In the rows, 128 means zero.
Families of rows that turns and mirrors carry onto each other, the same ones carrying the whole set onto itself: the rest of each named row's family, in list order:
5 families of 3 rows:
j_915: [132  88 146 140 120 153 130 122 141 112  92 147 120 128 146 107 143 134]
j_306: [121 124 114 111 136 175 132 134 142 101 121 180 129 158 145 138 146 140]
j_347: [158 117 138 106 129 160 140 128 101 140 139 151 161 115 118 133 127 116]
j_92: [157 103 156  95 127 164 148 130 100 135 142 146 152 121 124 137 137 125]
j_203: [113 124 100 108 142 170 140 134 137 107 125 188 127 140 128 141 132 138]
j_520: [132 109  99  87 133 124 141 140 143 144  96 140 115 138 102 141 154 117]
j_200: [150  93 120  89 140 143 132 113 156 120 124 131 167 163 118 107 116 115]
j_894: [121  75 142 125 127 148 150 123 133 117 101 155 107 107 126 115 132 140]
j_172: [125  98 121 145 126 146 132 120 137 121  94 157 125 107 126 107 123 126]
j_383: [145  75 137  73 140 144 147 116 153 117 129 130 153 162 117 114 123 126]
j_780: [113 109 120  96 140 173 149 135 136 101 128 183 116 147 135 145 143 148]
j_745: [140  83 116  79 145 138 147 113 150 124 130 138 158 145 101 113 107 119]
j_988: [136 100 118  81 129 128 142 142 146 137  95 132 110 152 115 142 168 124]
j_986: [164 116 151 107 124 166 134 129 105 135 136 143 163 131 133 131 139 118]
j_158: [141 117 103  96 127 128 128 140 149 140  90 134 123 155 117 135 164 114]

Which other rows belong to the same family as j_383? j_200, j_745
Which other rows belong to the same family as j_172? j_915, j_894
Which other rows belong to the same family as j_347? j_92, j_986

Families of rows that turns and mirrors carry onto each other, the same ones carrying the whole set onto itself: the rest of each named row's family, in list order:
5 families of 6 rows:
j_900: [121 126 154 128 111 142 105 112 131 137 126 135 100]
j_759: [153  97 120 107 147 149 140 118 107 149 123 127 136]
j_380: [120 120 132 128 119 165 136 105 103 113 121 110 140]
j_441: [157 132 115 119 145 131 103 114 157 150 106 131 132]
j_111: [160  97 127 111 154 139 132 121 131 151 107 132 135]
j_620: [116 146  94 145 124 121 140 130 128 109 136 121 144]
j_505: [130 137 153 134 108 134 112 110 149 144 130 130 107]
j_352: [155 103 117 112 153 141 137 108 107 152 122 119 145]
j_657: [143 139 102 130 140 128 101 125 149 157 110 141 145]
j_481: [119 128 133 121 136 111 156 137 138 122 149 144 112]
j_504: [155 132 110 128 131 133 103 122 156 154 103 127 136]
j_330: [114 116 139 140 112 155 120 110 106 121 115 110 141]
j_292: [118 114 127 125 132 159 135 105 109 105 108 121 146]
j_53: [125 114 129 139 128 160 133 103 108 107 119 112 148]
j_919: [117 138  99 127 131 139 138 124 130  99 120 117 159]
j_276: [155 106 115 117 146 142 131 118  94 153 120 116 136]
j_560: [131 139 150 132 122 130 114 109 144 147 129 129  94]
j_270: [108 152  94 139 125 120 145 123 119 122 134 125 142]
j_717: [115 146  99 139 119 119 123 136 137 118 124 127 160]
j_838: [111 139 123 144 121 149 144 111 103 115 126 106 139]
j_437: [130 135 144 137 118 124 108 110 143 158 140 126 104]
j_57: [124 136 156 135 121 132 124 116 150 124 142 146 106]
j_691: [159 123 125 124 140 131  99 126 155 142 102 136 133]
j_499: [161 123  96 127 141 140 107 117 133 157 110 119 134]
j_786: [117 122 130 105 136 115 149 138 117 136 151 149 117]
j_911: [123 131 128 120 136 115 158 137 136 135 155 152 121]
j_888: [116 152  93 137 128 128 144 135 134 116 130 127 152]
j_10: [139 104 121 107 159 139 142 126 107 155 123 138 145]
j_619: [130 131 136 119 126 105 144 122 137 149 156 141 108]
j_460: [113 128 136 121 141 115 148 135 146 121 153 150 127]

Which other rows belong to the same family as j_57? j_111, j_919, j_838, j_499, j_619
Which other rows belong to the same family as j_53? j_441, j_620, j_352, j_481, j_560
Which other rows belong to the same family as j_380? j_759, j_505, j_504, j_911, j_888

Families of rows that turns and mirrors carry onto each other, the same ones carrying the whole set onto itself: the rest of each named row's family, in list order:
4 families of 8 rows:
j_774: [120 136 148 117 149 158  99 137 118 127 132 134 150  83  89 143 133 135
 121 130 101 165 128 108 118]
j_868: [117 123 128 129 133 127 130 115 125  98 147 147 163 129 102 100 138 144
  97 174 102 154 122 130 127]
j_212: [117 130 148 112 142 133 114  98 124 134 157 121 134 118 117 121 147 113
 149 147  85 126 101 109 153]
j_517: [110 131 132 100 121 130 113 108 145 129 171 111 108 109 109 143 138 167
 114 159 135 151 126 108 123]
j_995: [117 121 155 113 138 126 117  88 124 127 152 120 148 130 118 128 139 112
 143 150  86 126 102 100 156]
j_755: [104 137 128  97 124 122 113 145 156 116 135 128 159  86  90 123 152 169
  79 125 141 171 139 113 137]
j_337: [116 124 128 130 130 133 138 119 124  96 149 142 172 122 107 104 141 142
 102 173  99 151 130 120 125]
j_385: [105 140 134  90 122 125 119 142 153 110 134 124 166  95  86 121 146 173
  75 126 132 172 139 101 135]
j_38: [105 136 157  80 127 119  90 111 157 147 138 105 135  94  99 144 151 140
 122 103 126 148 113  94 169]
j_176: [110 126 149 108 132 112 122 120 140 112 119 130 203 103  91 108 162 126
 117 104  96 144 123  99 161]
j_479: [111 133 134 102 129 135 107 113 140 131 168 119 105 113 116 144 130 156
 104 172 129 152 119 112 132]
j_744: [100 130 160  85 126 115  93 111 154 145 147 104 140  90  95 152 154 140
 123 114 126 141 119  90 177]
j_879: [104 131 137  98 115 120 114 133 157 107 131 126 174  97  89 125 144 170
  74 129 140 173 142 105 142]
j_604: [112 133 149 118 136 115 125 119 144 112 121 130 201 111  96 113 153 127
 121 107  83 152 121 105 163]
j_553: [110 134 145  93 118 101 135  95 174 115 152 107 154 130 109 109 157 140
  96 147 124 123 114 117 172]
j_858: [122 125 158 118 127 126 111  92 123 130 151 118 141 120 120 136 139 110
 143 149  92 127  95 111 152]
j_296: [121 128 122 125 135 133 136 123 125  98 140 144 168 126 113 100 138 142
  99 161  99 156 122 124 117]
j_801: [116 121 152 121 136 126 110  89 128 132 154 123 142 121 120 126 146 109
 148 149  92 126 105 112 160]
j_957: [112 128 140 119 140 151  93 135 108 127 135 140 153  85  97 138 134 142
 128 129 102 176 129  95 123]
j_314: [122 121 127 131 128 131 139 122 131 104 151 134 168 117 113  95 140 137
 101 177 110 156 121 122 122]
j_782: [110 126 135  94 124 134 105 113 139 129 162 114 108 113 114 137 136 165
 113 171 133 146 126 116 126]
j_876: [ 97 123 134  89 114  98 134 101 165 117 150 110 155 138 113 103 162 142
  95 152 125 136 124 117 169]
j_714: [100 140 159  79 129 121  90 107 150 137 137 114 140  98  93 151 151 145
 123  98 116 143 122  92 173]
j_595: [101 125 136  93 109  93 130  94 163 115 155 115 157 133 118 105 158 147
 102 145 124 133 115 105 177]
j_999: [109 127 136  92 121 135 103 113 137 130 166 117 107 104 112 135 139 155
 102 169 143 145 123 107 131]
j_136: [111 130 152 109 136 122 116 122 137 111 116 137 200 107  96 103 154 115
 110 117  90 149 117 104 172]
j_48: [125 135 148 120 147 150  95 132 115 126 137 138 153  78  95 148 131 140
 127 124 101 161 117  95 125]
j_149: [117 134 146 125 144 159  94 133 111 136 133 133 153  88  96 145 128 140
 122 129  98 166 126 100 127]
j_757: [104 138 157  82 125 124  98 116 157 143 140 101 146  87 104 148 154 138
 127 103 124 145 120  84 167]
j_373: [103 128 139  86 113  93 135  97 169 105 155 115 154 127 110 103 163 142
 102 148 128 132 117 113 168]
j_319: [ 98 135 127  92 131 124 117 139 158 111 137 129 166  95  86 113 153 172
  81 128 134 171 148 102 144]
j_192: [113 136 150 116 133 117 123 117 142 112 125 134 200 102  92 110 155 118
 111 105  93 153 117  98 170]

Which other rows belong to the same family as j_517? j_212, j_879, j_553, j_957, j_314, j_714, j_136
Which other rows belong to the same family as j_595? j_774, j_868, j_604, j_858, j_999, j_757, j_319

Families of rows that turns and mirrors carry onto each other, the same ones carrying the whole set onto itself: the rest of each named row's family, in list order:
7 families of 4 rows:
j_886: [131 130  94 109 127 124 137 138 122 113 119 133 124 136 100 136 159 116
 138 100]
j_912: [136 121 143 127 118 136 107 124 128 137 127 130 137 139 149 101  97 125
 119 171]
j_16: [130 137  93 125 136 121 135 137 125 122 115 139 144 140 100 148 151 125
 136 100]
j_889: [133 123 142 134 112 137  98 120 129 138 140 138 122 124 156 109 113 129
 117 171]
j_434: [115 118 141 138 124 132 113 127 121 146 144 124 104 125 157 106 102 127
 112 155]
j_43: [121 172 115 148 106 127 120 135 135 127 150 118  92 134 107 132 132 116
 122 145]
j_787: [138  78 129 132 137 143 132 124 119 131 114 145 149 126 138 135 131 131
 129 125]
j_275: [131 132 141 130 121 139 100 134 138 136 149 159 124 129 153 110 111 140
 119 162]
j_35: [146  88 132 131 135 146 129 127 132 133 120 156 148 111 131 122 123 132
 127 112]
j_531: [125 127  90 128 123 108 140 133 127 112 114 116 128 148  98 140 161 117
 130 120]
j_666: [137 104 138 123 144 154 136 131 133 137 109 140 162 123 143 131 124 135
 131 129]
j_615: [139  89 113 117 136 137 137 117 127 127 107 144 161 135 132 124 133 129
 138 132]
j_32: [137 128 105 132 123 122 142 132 116 118 114 121 126 144  90 147 155 112
 130 103]
j_777: [129 182 126 127 106 130 114 148 140 127 142 127 101 140 109 121 137 114
 120 146]
j_300: [129 131 142 146 110 148 100 134 136 141 140 140 114 122 153 107 101 131
 118 153]
j_291: [142  93 125 111 140 154 137 128 123 135 114 146 147 133 145 132 115 125
 136 119]
j_565: [122 159 120 136 105 106 111 141 128 122 135 103 105 151 115 117 125 114
 112 159]
j_534: [120 165  99 133 121 107 108 122 129 132 150 122  88 134 118 126 136 120
 117 145]
j_722: [140  94 139 124 147 155 137 125 120 139 106 131 139 123 132 114 121 126
 129 114]
j_363: [134 128 150 126 127 140 109 130 129 133 147 126 114 136 157 117  98 132
 113 166]
j_322: [120 135 156 131 111 133 118 128 135 137 149 119 125 125 153 104 107 132
 113 161]
j_466: [134  83 131 126 135 138 145 130 130 130 134 157 145 132 139 134 128 139
 129 115]
j_712: [132 172 117 133  98 118 107 128 126 125 140 114  99 142 107 121 136 110
 118 148]
j_73: [144 142  97 119 146 129 133 120 127 126 110 129 123 133  92 134 156 119
 132 104]
j_162: [112 168 110 132 102 100 117 135 126 122 155 119 107 141 110 121 134 123
 118 132]
j_324: [138 129 105 132 131 124 149 128 130 118 129 134 125 123  85 148 154 117
 131 104]
j_844: [132 134 116 124 121 128 159 145 133 120 126 125 123 142  94 146 153 113
 130  99]
j_513: [123 165 119 123 114 109 110 140 128 111 152 113  92 138 112 121 142 122
 114 147]

Which other rows belong to the same family as j_16? j_666, j_322, j_162
Which other rows belong to the same family as j_912? j_531, j_615, j_565
Which other rows belong to the same family as j_534? j_434, j_722, j_73
Which other rows belong to the same family as j_300? j_43, j_35, j_324
Which other rows belong to the same family as j_275? j_777, j_466, j_844
Which other rows belong to the same family as j_291? j_886, j_363, j_513

Families of rows that turns and mirrors carry onto each other, the same ones carrying the whole set onto itself: the rest of each named row's family, in list order:
5 families of 6 rows:
j_815: [129 140 110 125 156 111 124 119]
j_724: [124 108 133 112 103 149 116 151]
j_990: [113 115 105 115 150 113 114 150]
j_143: [144 124 107 135 100 124 156 135]
j_174: [121 143 111 112 138 110 111 117]
j_820: [123 135 107 112 152 113 113 125]
j_854: [136 111  90 116 111 126 144 139]
j_831: [148 128 123 139 101 135 154 129]
j_976: [140 134 107 131  99 102 131 140]
j_865: [128 146 110 133 148 116 119 115]
j_257: [134 116 107 125  99 134 157 132]
j_30: [135 130 118 140  96 114 151 137]
j_116: [145 126 109 135 100 123 154 135]
j_833: [139 130 118 155 109 131 155 135]
j_148: [125 135 101 125 156 129 126 115]
j_223: [115 113 152 127 123 146 119 156]
j_331: [116 127 152 136 130 153 111 138]
j_646: [104 115 148 132 129 133 122 160]
j_145: [124 133 117 105 128 117  94 133]
j_632: [115 114 152 128 123 145 118 157]
j_340: [122 135 106 113 153 113 113 125]
j_539: [110 117 149 116 118 149 113 145]
j_827: [143 122 119 144 109 130 161 135]
j_685: [131 136 107 115 153 122 123 112]
j_445: [118 124 158 133 134 144 115 147]
j_366: [142 127 115 142 104 145 152 124]
j_935: [117 111 137 137 114 123 124 170]
j_611: [116 113 152 128 139 151 122 148]
j_614: [110 117 145 142 143 151 122 149]
j_702: [114 127 100 114 153 114 126 128]

Which other rows belong to the same family as j_976? j_724, j_990, j_854, j_145, j_935
Which other rows belong to the same family as j_815? j_831, j_827, j_685, j_445, j_611
Which other rows belong to the same family as j_833? j_865, j_148, j_331, j_366, j_614
Which other rows belong to the same family as j_116? j_143, j_820, j_223, j_632, j_340

Families of rows that turns and mirrors carry onto each other, the same ones carrying the whole set onto itself: the rest of each named row's family, in list order:
4 families of 8 rows:
j_428: [137 133 106 104 162 115 125 133 127 139 135  94 147 135 166 120 165 124]
j_770: [157 139 114  99 156 119 141 132 131 150 138 109 144 134 158 130 157 116]
j_141: [147 132 113 106 165 118 132 138 117 146 136  97 142 141 163 133 154 118]
j_286: [106 103 161 127 123 140 116  77 116 141 134 101 149 152 121 111 132 162]
j_857: [121 108 163 116 117 147 120  77 118 148 138 121 144 145 107 119 127 155]
j_77: [118 109 166 116 114 144 113  80 113 151 135 120 142 141 110 112 131 156]
j_121: [146 127 110 103 160 114 126 135 119 145 133  97 148 139 168 131 157 120]
j_243: [140 134 108 109 160 115 129 128 129 137 139 103 142 133 172 125 162 117]
j_675: [153 135 116 103 162 118 138 137 120 147 141 108 141 138 158 135 150 113]
j_467: [155 131 114  98 155 114 133 137 121 149 138 111 147 136 160 135 151 114]
j_397: [113 102 159 120 122 146 112  77 114 146 132 106 147 148 114 116 132 161]
j_395: [113 107 158 128 118 144 112  77 120 142 129 110 146 152 120 108 132 164]
j_221: [120 115 162 125 113 145 121  77 125 144 136 127 141 146 113 111 128 157]
j_781: [114 115 164 120 114 145 116  75 121 144 140 126 137 136 113 108 135 153]
j_51: [103 114 160 131 120 142 122  70 128 133 143 115 141 145 123 106 135 156]
j_358: [120 107 162 122 115 143 116  80 117 148 131 118 146 151 113 113 126 161]
j_244: [146 141 113 109 163 119 140 132 128 139 144 110 136 134 163 130 156 111]
j_564: [146 135 108 105 163 118 132 130 129 144 133  95 145 137 168 126 163 122]
j_998: [106 113 160 125 119 145 109  73 120 140 136 115 138 139 119 105 140 158]
j_88: [141 137 111 112 166 118 133 132 124 138 139  99 138 138 168 128 159 117]
j_964: [153 138 114  92 153 114 137 138 129 148 143 117 146 132 152 129 153 116]
j_583: [149 127 111  94 159 114 128 141 119 150 134  98 151 139 156 128 155 124]
j_728: [140 142 108 102 157 115 134 131 136 136 145 112 141 129 162 120 162 117]
j_638: [111 106 162 120 119 144 107  78 112 148 131 109 143 143 116 109 137 161]
j_44: [117 115 165 122 114 141 129  76 125 143 146 127 142 145 111 114 126 151]
j_592: [112 115 160 122 118 148 122  70 127 139 143 124 139 141 112 112 134 153]
j_509: [148 139 112 103 155 116 136 129 131 141 144 117 141 131 164 129 157 111]
j_576: [105 109 156 126 123 148 113  69 124 136 137 109 142 144 120 109 138 159]
j_197: [154 133 112  99 160 118 135 135 124 152 132  98 148 139 162 130 158 122]
j_721: [111 115 158 131 116 145 117  73 127 137 135 119 141 146 120 105 134 159]
j_741: [119 104 166 118 117 140 122  83 113 150 136 113 150 152 111 118 124 158]
j_561: [147 142 109 105 159 119 138 127 136 142 139 106 142 133 166 125 163 118]

Which other rows belong to the same family as j_197? j_770, j_395, j_221, j_358, j_564, j_721, j_561
Which other rows belong to the same family as j_244? j_141, j_77, j_675, j_781, j_998, j_88, j_638
Which other rows belong to the same family as j_286? j_428, j_51, j_964, j_583, j_728, j_44, j_741

